In the rows, zero is written as 128.
One turn sends every row of this set to another row. A few are shown first. Where does it send the rows asked after them?
k_201: [105 150 152 119 146 114 122 132 119 127  82 131 147 104 101 155 154 107
 142 150]
k_307: [151 121 109 110 169 139 154 128 156 105 155 162 141 147 133 110 127 147
 143 147]
k_810: [165 151 143 135  98 124 121 121 109 142 104  92 139 107 132 162 133 130
 121 146]
k_771: [135 142 116 110 141 102 170 124 126 101 169 134 127 107 151 106 134 143
 128  88]
k_663: [131 150 128 128 129 117 102 129 123 136 100 141 142  93 114 152 144  83
 156 153]
k_79: [114 124 103  84 144 156 144 144 132 137 153 136 174 103 115 110 115 133
 152 158]
k_965: [116 124 138 130 159 135 102 123 149 102 101 159 106 140 115 148 134 105
 145 146]
k_375: [107 124 152 138 177 123 103 142 151 110 109 152 125 141 121 150 141 127
 113 147]
k_44: [102 153 141 144 148 115 127 118 119 123 107 134 126  91 110 160 136 104
 140 164]
k_472: [139 110  99 137 119 115 115 151 107 124 151 129 118  94 168 111 116 147
 126  92]
k_251: [166 150 128 122  87 124 130 128 141 158  96 106 129 102 133 160 152 114
 132 136]
k_574: [145 145 137 133 102 110 119 158 151 133 138  86 137 136 149 134 156 125
  88 122]
k_887: [129 114 115  82 108 145 145 129  94 156 119 122 122 108 143 118 104 155
 164 124]
k_216: [102 132 107  84 144 139 137 158 119 127 142 158 157 113 132 116 113 127
 168 160]
k_947: [103 153 151 124 131 119 108 114 101 131 110 126 138 102 110 150 133 105
 147 169]
k_884: [ 97 133 139 110 133 127 124 138 181 109 129 140  92 151 141 139 152 119
 115 118]
k_935: [158 115 109 139  98 108 119 146 106 140 146 123 134 107 166  97 118 139
 135  89]
k_881: [119 143 131 148 106 116 118 145 155 160 124  91 132 120 160 144 169 133
 100 126]
k_429: [135 110 113 132 105 134 110 140 108 127 149 115 127 101 157  98  98 149
 129  87]
k_831: [100 128 149 121 130 124 140 143 171 137 107 107  93 153 132 130 154 136
 106 116]
k_703: [103 116  95  79 140 143 149 157 120 155 141 149 155  99 125 115 133 131
 155 156]
k_895: [ 99 114 142 163 167 126 112 122 147 121 111 142  99 145 120 131 139 120
 121 147]
k_510: [143 142 114 106 154 101 165 125 143  98 154 131 109  99 137 112 140 150
 140  82]
k_238: [152 102 111 134 116 120 125 134  96 135 153 134 125 112 167 106 107 153
 127  97]
k_458: [133 139 132 134 114 115 126 180 154 158 117  85 133 122 144 142 149 122
  92 127]
k_628: [140 144 121 108 127 103 170 118 151 113 165 135 116 121 152  97 143 147
 132  87]
k_466: [163 153 138 140 121 127 135 140 130 144  92 100 137 100 126 174 134 126
 121 158]
k_857: [153 134 135 146 111 131 118 128 123 157  77  99 147 110 125 153 158 128
 132 145]
k_744: [108 142 155 127 139 124 131 126 173 124 123 118  99 149 150 153 154 154
 103 122]
k_956: [144 131 121 135  96 124 117 155 173 148 133 113 118 140 160 144 158 121
  97 122]
k_427: [116 116  98  85 157 137 140 160 115 144 149 135 163 116 132 108 124 131
 163 156]
k_420: [163 123 114 111 174 139 153 115 156 109 161 142 151 122 114 101 123 147
 135 133]
k_564: [102 118 149 137 166 135 104 119 139 115 120 139 122 160 111 129 138 118
 134 163]
k_443: [108 137 152 111 138 124 137 133 174 115 127 104 105 167 131 124 157 135
 107 123]
k_106: [164 109  99 104 183 134 155 138 153 118 145 151 143 129 120 110 137 147
 144 140]
k_742: [127 113 112  88 100 168 134 135 109 142 121 117 137 104 136 121  96 156
 154 130]
k_533: [131 103 102  98 101 156 141 134  98 146 108 129 115 102 146 130 109 166
 156 125]
k_826: [163 120 105 101 178 138 167 129 141 102 145 141 143 139 129 115 127 153
 145 132]
k_425: [138 139 125 114 140 110 149 112 139 102 163 121 121 101 137  94 122 149
 133  76]
k_305: [145 120 117  88 100 147 134 137  92 142 101 129 130 110 142 123  99 150
 174 127]

k_857 -> k_744
k_251 -> k_884
Now find these:
k_895 -> k_466
k_307 -> k_305
k_429 -> k_420
k_106 -> k_533
k_564 -> k_810
k_826 -> k_887

